One turn moves each row of this set onto another row. After a few examples, where does it send each row asked below?
Gako: [  9  11 -23  -6  10  45  22 -30   3 -11  -4 -10  35   5 -16   2  -9  27
 -34  21 -23  -3  -9 -24 -14]
Fafa: [  5  18 -23  28  -4  41  17 -34   0 -27  -2 -21  39  -5 -29  20  -3  -6
 -10  24 -31  -9   3  -9 -12]
Zudom: [-10   5  18   8  -5 -46  24   7  -2 -20  13  -1  18  -4   9  12  23  -3
  10 -13 -28   2 -20  16  24]
livi: [  0   4 -15  -6  13  50  27 -38  -2  -5 -12  10  33  -5 -23   2   1  21
 -25  16 -33  -4 -13 -26 -12]
gufa: [  5   6 -23  31  -4  44  25 -31   5 -13  -7 -14  36 -10 -27   8   0  -5
 -12  14 -35 -16  13 -12 -26]
Vavik: [  0 -18 -10  -3 -17 -41  11   4  21  13  21  -6  23  10  -1 -20  38  24
   0  -1 -20  -3  -4  18  22]
Pav: [-28  -3  20  -9 -19 -11  50   3   9   3  21  21  28   0   7 -30  11   8
 -30  -2 -24  25 -24  -3   1]
sibe: [  6 -27  28  18 -32  -7  37 -18  27 -30  18  -2  49   1   0   5  27  -8
 -24  -6 -39   0 -21  -1 -10]
Buvi: [ 24  15 -33  18   6  25   8 -28   4   2 -19  -2  14  10 -31  14  -1  18
 -13   5 -30   8   7 -28  -9]
rofu: [ 27 -10  15  31 -10 -17  28   9  18 -10  34   2  12  28  -3   2  11  -4
  -2 -10 -23  21  -5 -24  -7]
zutiv: [-24 -26  -6   4 -25 -39  27  -4   5  -1  39   3  32  -4 -13 -12  27   1
  12   7 -27 -18  10  16  20]
dimi: [-16  -2 -35   7  -5   3  17 -47   2 -23   4 -44  49   9  -9 -10   5  26
   6  35 -16 -15  -7   6  21]
goveb: [ -1  -5 -20  17  12 -12  21 -36   1  19   6  -9  34  23  -7 -35  11  37
  24  29  -5  -7 -19  -6  35]
Fefiv: [  0  14 -19  -3  12  53  20 -33   0 -10   0  -8  36   3 -20   1  -3  24
 -32  27 -21   1 -14 -21  -9]
Povuk: [ -4 -27  24   5 -32 -11  36  -6  35 -33  22  -2  53  -3  -8   0  31  -2
 -18   6 -44   4 -17  -3   0]
bafut: [  6 -16  15   1 -11 -36  15  16  24   3  25 -26  22  23   8  -7  28  19
  -6  -8 -14   2  -6   1  10]
liga: [  6  21 -28  27   1  33  20 -32  -3 -30  -4 -15  38  -9 -23  20 -10  -2
 -13  19 -36  -9   8  -7 -16]
bufev: [-29 -14  23 -21  -2 -31  34   6  -5   5  38  13  21   8  -2 -16  12  12
  -6  -1 -21   2 -14  -7  17]
Ralis: [ 13  27 -34  13   5  30   5 -28  -3   1  -4  -8  15  16 -32  12 -11  17
 -18  16 -19  14   2 -24  -4]
porov: [-18 -26   4 -17   3 -22  34   3  -1 -10  40  10  22   0   8  -5  22  17
  16   2 -14 -15 -14   2  28]
Vipaz: [-26  11 -33 -11   5   8  26 -39 -14  -8   6 -29  41   8 -12 -33  -3  25
   2  37  -7 -12 -17   4  23]
rabom: [  6  14  15  18 -20 -35  26  -6  -4 -11   5  32  14   0 -18  -4  11 -23
  -7 -15 -40  25 -26  -1  11]
poz: [ -1  -4  28  23 -21   0  56 -17  16   0  -8  13  43  -6  -1 -41  24   0
 -27   6 -25   7 -26   5 -17]
rusiz: [  6   2  12  16 -15 -29  43 -27  -1  11  -9  44  20   8 -28 -20  10   5
 -13  -5 -30  31 -22 -18   8]
voniv: [ -2  12   6   9 -24 -41  29   1   5 -15   0  24  12   0 -10   7  12 -10
  -1 -17 -36  31 -22  -1  24]
Zipu: [ -8  -6  25  -7 -21  -6  45  -8   7   7  17  23  27   8   0 -33  12   1
 -38  -8 -22  17 -32  -7  -6]
Mil: [-17  27 -37   3  15  -9  12 -35 -20 -19   1 -20  32   5 -17 -18  -1  19
  21  35 -22  -3 -18   7  32]
Nomur: [ 14  26 -34   9  13  27  11 -26  -5  -3  -3   0  19  12 -31   8 -17  21
 -21  16 -27  11   4 -27  -7]
zakul: [ -2 -19 -15  10   8  -1  32 -41   2   9  11 -15  36  20  -1 -27   6  32
  23  27   3 -19 -19  -9  36]
leno: [-10   3 -14  28  -1 -10  29 -42  -5  -3  -7 -15  46  -3  -2 -28  17   8
  30  30 -15 -26 -27  21  34]
gidub: [-12  -5 -20  42  -5 -16  28 -47  -5  -4   4 -17  46   3  -5 -17  12   9
  35  26 -15 -21  -9  12  32]
bozu: [ -2  36 -25  25  12  32  23 -27 -16  -3 -27   9  19 -18 -11   0  -2   0
 -16   5 -34   4  -7   0 -15]
bato: [ 20  -2  13  51 -14 -17  52  -6  -1 -12   9  11  11  10 -12   2   3 -18
  15  -6 -16  14   0 -22  -5]
Rure: [ -6  14 -40  20  15  -5  11 -30  -5 -18  13 -40  31  19  -3  -9   0  30
  20  35 -11  -2  -1  -1  23]
rogi: [ 21 -10  10  20 -21 -19  29  25  28 -14  30 -13  14  24  -2  -1  12  -4
   2  -5 -20  18   0 -18   0]
sopum: [ -7  -6   0   1  -5 -34  24   7   5 -12  13  -5  21 -10  22  -7  39  11
  12  -5 -20 -13 -23  29  24]
mupes: [ 33 -30  27  21 -13   1  45 -19  31 -26   1   1  39  13  -7   3  25   7
  -5   2 -23   0 -25 -27  -5]
dez: [ -8  40 -27  18   1  30  13 -36 -14 -11 -22  -2  31 -14 -21   4  -3   2
 -24  19 -32   8 -13   7  -6]
zik: [ -4  39 -28  14   2  28  19 -34 -10 -13 -20  -2  34 -17 -23   0  -8   1
 -28  17 -37  -2  -8   6 -14]
sezo: [-22 -21  19  -2 -33 -38  25  -8  16  -8  26 -10  46  -2 -14 -10  29  -6
 -11   2 -38 -12  -2  18   9]

porov goes to sopum
rofu goes to sibe
Povuk goes to Pav
Where do these go?
bafut goes to sezo
goveb goes to gidub
Fafa goes to Fefiv
bato goes to mupes
Buvi goes to gufa
Mil goes to Rure
Gako goes to zik

